In the rows, zero is written as 128.
One turn moves each row of this set onto another row. After a few examples, where does it send each row asked below?
K_703: [133 151 139 120 158 122 158 126 157 149 111 174 117 112 138 136 168  95
 137 148 161  96 126]
K_352: [167  76 125 126  99 131 125 121 153 105 143 121 145 116 138 119 130 101
  97 123 164 132 106]
K_983: [105 122 135 100 157 142 102  90  95 127 145 133 116 117 146 133 170 135
 130 136 109 115 119]
K_923: [137  97 119 140 158 178 139  84 119 118 138 140 106 109 145 145 149 118
 105 142 116 129 117]
K_867: [122 140 166 147 154 150 142 141 108 113 122 129 166 147 136  95 120 135
 114  88 178 143 105]
K_296: [143 109 119 141  76 103 144 133 138  85 127 132 126 109 126 129 107  97
 117 137 115 163  86]
K_283: [139 106 155  98 111 118 130 142 133  79 145 144 121 114 183  88 126 129
 128 141 140 129  85]
K_593: [102 169 157 156 127 115 170 147 114 114 103 121 143 132  93 118 112 113
 126 118 172 136  92]
K_808: [112 167 162 121 150  95 166 140 110 139 108 143 155 114 143  74 143 118
 131 104 157 146  95]
K_590: [ 76 166 153 125 106 103 141 101 108 116 115 137 152  97 149 100 124  99
 154 130 124 113  88]
K_595: [132 159 117 138 160 142 125 131 152 140 115 132 131 157 118 177 127 127
 143 120 136 105 108]
K_279: [138 112 142  97 125 137 110 128 143 103 146 121 146 118 190  97 125 137
 130 124 145 119  74]
K_761: [123 115 116 129 136 130 128  94 119 132 115 113 100 103  89 167 156 114
 113 147 110 121 115]
K_27: [123 122 116 136  64  98 146 121 135  99 130 123 137 110 113 142 117  77
 124 143 144 139  94]
K_697: [129 112 156 173 104 128 163 150 103 135 113 136 115 151 116 152 173 112
 111 135 128 164 125]
K_743: [120 139 134  99  93  77 127 145 128  87 137 123 116 122 140 117 114 125
 143 143 116 132  73]
K_873: [115 128 137 150  93  95 159 106 134 117 114 124 130 106  86 129 125  76
 118 136 160 103 112]
K_399: [164  89 127 149 140 136 142 103 154 124 135 117 139 131 125 112 115 110
  93 105 162 105 109]
K_314: [154 132 139 147 145 108 181 134 121 139 110 131 153 131 113 101 135  97
  96  90 162 153 109]
K_834: [107 148 114 132 132 123  94 124 111 168 121 172 123 145 143  94 124 138
 126 140 142 147 138]
K_676: [100 155 130  99  92  95 135 125 124 105 131 124 142 106 167 113 121 108
 153 143 120 125  64]
K_539: [104 148 164 131 125 165 109 123 115 122 101 158 158 121 131 157 167 103
 143 125 155 111 138]
K_503: [116 138 168 139 149 122 132 158 122 148 122 137 107 151 159 114 167 169
 145 139 121 148  95]
K_647: [136 135 133 128 116 160 159 141 102 157  65 129 105 129 138 134 130 100
  85 145 133 111 113]
K_115: [127 134 117 126 132 148 142 130  85 148 126 156 114 178 159 121 124 110
  95 133 144 114 143]
K_499: [104 153 154 161 116 112 165 154 109 144 101 135 108 137 136 141 158 131
 144 146  98 164  90]
K_613: [110 153 133 140 112 140 109 136 125 167  60 142 114 102 118 111 124 133
 120 154 136 140 110]
K_712: [125 128 146 118 152 141 115 100 124 124 133 122 163 128 180  88 118 138
 129  95 127 109  84]
K_914: [161  78 148 113  87 127 116 138 124  81 131 122 139 118 143 118 135 111
 101 117 135 144 102]
K_320: [138 150 116 144 147 148 138 108 134 153 101 167 163 117 156 148 152  96
 135 105 105 149 119]
K_304: [ 88 143 125 135 143 133 132  89 123 122 132 153  94  88 127 137 149 124
 144 172 114 130 107]
K_353: [143  97 168 158 141 140 143 151 123 140 134 150 111 154 148 118 178 143
 113 134 148 154 129]

K_283 turns into K_914
K_613 turns into K_834
K_761 turns into K_304
Now these:
K_590 turns into K_712
K_27 turns into K_676
K_314 turns into K_593
K_353 turns into K_697
K_320 turns into K_595

